Each path below is one point turned by a fixed rotation once a step. After each direction that follows a path, write how fast that rotation turns it, in deg/step (0 if it stays still).
Each turn is a multiple of 5 degrees from 10 to 175, or 0.
Each row of a path follows its step; steps can be skipped.
Rotation 1:
step 0: [ 24  -7  -2  35   9  -8   1  -7 -15  -7  18  22  10  18  -1 -14  32  -4
  19   3  -5  -8  32   3 -21  28  12  15   4   4   5  13  16   2   8  -2
  18]
step 2: [  1   7  -1  32  22 -10  -4  -1  -8  11 -20  11   7  20 -29  11  13   7
  19   4 -30 -19   2 -10  20 -10  27  13  18 -13 -12 -19  -3   5 -21  16
  -5]
step 3: [-17 -18 -19  28  11  19  12  -8 -18  -5 -12  19  -2   5 -24  11  27   4
  13   4  -8 -25  29 -15  -1  15  -7  -4  12  16  -9   6  20   2 -24  -9
  21]
step 4: [ 18 -29   4 -13   3  -7  -5 -11 -13 -12  -6   9 -10  13  -4  -1  10   9
  10 -12 -15 -18  22 -34   1  39 -26  14  12  -7 -13 -10 -15  12 -29   4
   6]
step 5: [ 16  -5  16  16  33 -12 -14   7   0  17  -7  -9  10  20 -28  14   7  11
  -8  -2   2 -34  16  -6  31  11 -20  22  -4 -21 -11  -5  -4   3 -13 -13
 -13]
step 10: [-16  22 -11  14   4   1  -7 -17   4 -11   1   2  23  37  -8  -3  26 -13
   5  -8   3 -10   0 -22   0  42   5   5  13 -18   2  -1   3  -9  22  25
  18]
step 12: [  6   5  -1  38  15   3   9  12 -31  -1 -26   6  -6  26 -22  18  10  -1
   6  -2 -13   2  24 -21  -6  21  12 -20   6  15 -12  10 -11  -4  -6 -23
  12]
step 14: [  2   4  16  17   7  -1   4   0 -13  14   8 -17  -7  35 -30   0  14  13
   6 -10  -3   5  -7 -26  13   5 -23  35  -4 -34 -17  -4   2  11 -19   0
   8]
step 19: [-19  22   8  30  13   2 -10 -25   4 -12  -4   6  12  19 -27  -5  22 -14
  -6  -4  -3  -9  -9  17  16  30  18  -5  29   8  19   0  11  19   0   7
  18]
[-8  1 -8 -5  3  4  7  5 11  5 -5  0  2 -1  2 -4  2  0  0  1  6 -6 -3  0
  3  7 -6  0 -1 13 -7 -1 -8 -5  2  3  6] | 155
[  3   6   6   2  -7   0   2  -1  -8   4   2  -7  -3   2  -2  -3  -8  -7
   2  -2   6  -1 -12   7  -6   2  -3   0   9  11  -2   1   5  -1  -5   2
  -4] | 10
[ 1  0  8  3 -5 -5 -3  0 -2  8  6  3  3 -8  0  3 -1  0  6  3  3  7 10 -7
  3  6 -5 -8 -4 10  4 -9 -1  0 -1  0  2] | 85
[ -1   0   2   5   0  -8  -1  -5  -1  -1   2  11   5  -2  -1  -1   3   9
   4  -2   5 -11  -7   3   1  -6  -6   1  -1   0   7  -1   5 -14   5  -4
   0] | 135
[  2   0   1   7   7   4   1   4   1   9   0  -4   8  -1   0  -6  -1   2
   1   3   5   5   3   1   0 -11   4   7  -5  -1 -13  -7   6  -3  -5  -4
  -4] | 120
Rotation 2:
step 1: [ -5  12  27   1 -16 -13  -4  -7  -7  12  -6   2  10  11  14  -1 -20  -8
   4  -8 -23  21  -3  -2  12   0 -17  12 -13 -16  32  17  -9   3  17 -11
 -15]
step 3: [-10   9   5  -3   1 -19  11  17 -19  -5   8 -24  20  13  23 -21  -2 -18
  -7 -11  10  -5  -9  -6 -11 -12  -9  -9  -1  14  27  -8  -2  28   4   5
  -7]
step 9: [  2  -2   9 -19 -16 -13   0   5 -23   3  12 -21  16  10 -15 -18 -18 -19
 -22   3  -4  10  -2   1  -5 -14 -20   6  -4  -6 -15   2  -8  25 -13 -12
  20]
step 10: [  0  -1  32  -3  -5  15  -9  23  10   5   8  14  -2  19   0 -21  22  -6
   5  21  -2  -5  -6   5   7 -25  -6  -7   1  12  23  -4 -12  23  -5   3
  15]
step 11: [-18  15  18 -19 -16  -6  10   0 -11  20   2  10 -10  11  -1  12 -17 -31
  11  -6 -24 -15  -9   8  -4  -1   1  -6   1   2  -1  -4 -23  14  23  -8
   1]
step 12: [  2  -3  11 -14   1  11 -12   9 -18  10 -12 -16 -21  23 -17  -9 -31   1
 -12  -1  -7  -1  29  -1   9 -10 -25  -5  -2   0   7   7 -14  14 -12  -5
  16]
step 14: [-29  11  14 -19   3  -5  -8 -19  -7   5   9  -6   4   8   0   3  -9 -10
   8 -12 -28   1 -19 -14   9 -18  -8  21 -10 -13   7   9 -23  26   1   7
  10]
step 16: [  9   1  27 -10   1 -10  19  18   2  21   2  -7  -3   7  11   1  12 -17
   0 -23   1  -2  -4   6  -4 -15 -19  -5   0   2  15   7 -15  33  -7 -20
 -21]
step 18: [ -9   9   8  -7  -6  11  11  10 -17  -5 -30  12   3  20  11  -6 -21  -4
   1 -13  10 -14  -1   3  -6   6 -25  -1 -31  11  26  18 -10   9   7  11
   7]
[-5  7 -2  7  5  9 -4  4 -2 -2  1  0 -1  3  1 -5 -1 10  1  9  4 -3  9 -5
  2 -2  4  1  7 10  8 -5  3  1 -3 -2  6] | 145
[-4 10  9  8  1  0 -1  6  2  2  8 -1 -1 -1  4  8  8  4 -9  5 -5  4  1  5
  6  4 -3  4 -1  2 -6  4 -5  0  5  9 -5] | 115
[ -4  -4  -7   0   8  -9   0  10  -9   3  -1  -2  -1   1   4  -1   5   6
   7  -4  -8  -5   2   7   3   4   4 -10   4  -4   1  -2  -4   1   2   5
   4] | 90
[  7   6   0   2  -1   0   2  -2  -1   0  11   6   7  -1  -1  -5   6  -1
   8   0  -4   0   0   2  -6  -7   8  -3   1   4 -10   7   1  11  -8   1
   0] | 65
[ -2   1   2   5   3  -6  -4  -6  -5   2   3  -7   5  -4  -2  -3 -11  -5
  -4   2 -14   8   7  -6   0  -4   2   0   4  -7  -1   2   8  -1   4   0
   3] | 135
[ 4 11 -7 -5 -3 -1 -6 -5 -2 -3  5  4  2 12  0  8 -2  1  5 -4  3  1  7 -2
 11  0 -3 -6 -3 -5  3  4  3 -6 -2  4 -3] | 60
[  6  -5   5  10  12  -1  -8 -10  -3  -1  -4   0  -8  10  -9   4   6  -5
   0   5   0  -1  -7  -1  -2   0   2  -6   2   1   0   1  -1   0  -1   2
   0] | 170
